128 stands for zero in the data rows.
Here are some points:
[113 103 122 157  89 132 139 127 104 120 148  73 151 184 135 142 135 133 132 114  95  99 106]
[134 137 102 116 127 141 110 139 124 111 126 158 112 102  89 144 129 119 117 130 141 140 152]
[127 125 130 125 134 162 135 123 115 132 146 129 101 145 119 124 140  98 120 102 103 135 116]
[136 136 121 115 166 152 125 127 122 137 132 161 116 131 122 123 112 125 116 131 138 145 136]
[143 116 130 137 127 124 133 125 123 147 148 132 121 128 122 118 128 136 147 130 151 110 142]
[124  77 116 149 113 156 164 129  50 167 193  60 144 242 160 146  91 193 184 119 111  65  92]
[148 114  99 154 118 141 133 114 119 135 153 127 111 166 122 130 132 124 147 106 113 122 114]
[120 149 107 119 148 143 128 138  95 132 120 155 113 114 100 153  81 102 104 144 135 119 159]
[132  98 105 147 109 152 142 141  93 135 151 109 139 167 124 146 125 145 137 120 112 121 129]
[139 128  96 137 143 141 142 146 136 139 153 132 129 139 118 147 110 115 136 134 127 117 138]
[115 150 127 114 147 114 115 145 154 111  91 171 113  87  98 144 104  97 113 148 152 136 154]
[ 94 152 151 106 113  99 131 112 172 125  97 147 133  84 125 132 151  90 105 146 122 132 122]
[112 147 138 102 132 138 130 126 121 113 108 132 127 135  83 126  89 140 122 138 120 137 149]
[141 101 112 140 111 165 144 143  93 133 139  98 122 137 116 130 115 158 155 129 124 104 127]
[139  86 135 156 108 150 134 116  64 147 169  88 122 192 142 152 103 153 152 108 133  93 132]
[130 120 123 142 130 126 141 123 124 139 137 121 144 149 154 125 127 147 143 129 129 121 103]
[144 133 110 150 129 133 133 128 132 141 146 119 134 149 152 141 119 124 156 115 116 113 124]
[146 111 104 149 138 153 128 139 119 123 134 130 109 124 112 130 120 129 125 112 131 130 141]
[151 134 127 141 154 134 126 116  97 130 154 145 114 161 131 128 104 146 128 126 152 108 158]
[138  96 129 150 112 141 133 116 102 139 145 108 123 160 123 138 117 132 154 110 137 114 130]
[136 116 167 141 102  96 130 107 191 126 124 109 147 145 166  99 180 110 171 112 116 141  99]
[130 111 141 155  99 107 135 111 159 120 139 104 136 156 150 121 185 106 154 111  96 129  86]
[118 139 132 120 127 103 104 131 187 127 110 155 156  91 146 125 157 118 121 154 134 156 115]
[132 145 141 122 118  94 110 120 166 128 111 137 132  99 152 122 173  75 110 120 116 147 117]
[127  60 132 178  87 158 165 106  74 179 198  63 135 225 189 111 136 160 177  94 115  67  76]
[110 105 116 128 134 137 159 140  64 132 155 103 126 174 116 159  88 138 125 111 141  76 138]
[162  97  95 153 128 149 126 132  72 136 169 125 115 155 103 141  85 148 152 120 160  89 167]
[128 129 132 137 127 112 125 124 137 111 130 115 120 138 118 142 151  97 111 119 126 136 141]
[117 145 120 117 133 150 136 133  90 127 127 133 120 144 115 116  92 161 117 138 142 107 139]
[141 114 111 132 136 136 125 131  95 147 179 118 114 181 129 145  97 139 158 110 131 109 140]
[155 112  90 144 144 163 134 148  82 139 138 136 105 131 109 150  92 135 114 117 140 108 143]
Here are 24 more points, each followed by its number:
[152 116  93 156 144 151 131 145 105 130 131 131 118 144 109 142 105 138 132 139 143 117 157] 0
[148 160 109  94 149 119  86 132 119 116 120 165 117 103  73 127 104 135  99 139 134 146 165] 1
[157 140  96 123 141 142 130 138 113 111 113 142  96 113  84 128 123 140 146 115 135 141 123] 2
[136 128  95 119 168 196 160 166  24 150 153 124 117 174  91 148  18 185 130 149 140  86 171] 3
[130  97 152 157 107 113 137 115 150 127 145  90 151 172 176 128 172 122 159 106 120 132  89] 4
[151 128  68 126 163 181 135 155  87 129 149 151 103 138  86 164  70 136 119 139 145 122 177] 5
[121 111 164 142  91 101 123 106 164 126 122 114 152 124 171 109 182  99 148 114 122 135 108] 6
[147 119 100 143 133 164 138 160  88 121 136 128 107 111  82 136  88 178 154 140 139 121 149] 7
[146  90  96 135 139 147 145 151  47 129 175  86 117 184 117 177  67 153 106 143 104  89 147] 8
[105 103 149 151 115 132 166 122 118 135 144  68 148 168 147 107 126 142 132 125 116 103 126] 9
[ 90 137 201 123  75  76 144 108 197 134 102  87 175 137 182  80 190 113 152 125 105 123  84] 10
[156 130 100 136 152 155 121 149 128 108 115 152  91  72  70 133 112 144 124 132 150 149 157] 11
[136 140 118 131 126 118 111 126 113 112 132 143 136 124 100 126 123 141 108 137 127 127 154] 12
[127 113 118 152 127 124 151 127 150 136 145 109 148 155 157 121 158 125 139 121 114 119 100] 13
[107 146 139 123 116 132 143 122 122 123 108 126 140 122 129 115 122 117 138 127 126 129 109] 14
[129  64 170 172  73 109 159  96 155 148 168  46 157 216 209  97 188 134 206  95  89 110  57] 15
[ 98 129 137 111 132 127 138 137 136 135 117 136 114 113 123 126  93 134 103 150 132 113 150] 16
[116 171  92 108 155 139 123 156 123 105 109 161  98  85  82 156 102 115  87 145 130 145 144] 17
[112 132 113 124 135 164 155 134  77 141 156 104  96 165 106 138 101 147 106 131 105 113 120] 18
[103 101 162 141  94 115 148 114 132 150 155  80 163 180 196 118 149 144 162 118 112 107  74] 19
[152 132 128 124 118 124 126 125 134 129 131 107 137 126 138 111 131 124 136 138 104 125 126] 20
[136 141 142 113 118  99 113 106 148 118 118 140 133 114 126 117 137 148 127 145 120 149 128] 21
[143 152 152 117 121  89  97 109 208 121 101 155 137  82 158 120 188  80 141 127 127 168 117] 22
[119 118 129 162 113 119 137 108 141 147 153 109 150 150 170 121 143 102 142 117 119  91 129] 23
Which of these numbered points is nearest to each point below, ignoring the 2 directions in which the first points spread most? Its number follows each.
[134 128 142 133 111  94 105 120 190 118 110 126 133  88 155 144 201  65 124 111 125 166  93] > 4
[129 173 132  67 155 110  78 142 138 100  85 189 119  64  87 151 122 118  85 140 164 173 161] > 1
[107 124 154 120 126 120 139 128 113 125 131  96 150 143 125 129 124 141 120 134 120 115 135] > 9
[118  94 106 163 133 167 164 143  78 153 156  81 125 180 132 146  92 143 146 138 105  86 118] > 13
[149 199 120  89 175 113  77 142 160  89  62 191 122  41  76 117 120 148  79 156 160 184 179] > 21
[150 122 123 126 147 158 147 132  59 152 155 138 119 166 100 110  82 174 133 128 125 105 161] > 21
[ 95 137 136 118 109 127 151 118 134 124 124 113 128 133 125 114 152 113 113 121  96 140  97] > 18
[125 130 149 144 106 115 125  96 170 133 127 137 131 112 150 105 171 110 135 103 140 128  97] > 6
[145 131 112 142 132 123 123 126 143 123 115 135 130 118 126 143 140 106 128 135 132 132 138] > 0
[110 161 110  76 149 121 106 163 128 118  95 171 128  69  73 171  85 132  89 157 155 134 162] > 19
[123 140 104 104 171 142 127 161  75 128 125 165  94 113  61 151  28 168  71 169 165 114 195] > 16
[109 137 131 125 116 128 140 124 120 121 124 104 134 137 143 123 122 129 136 131 111 118 109] > 14
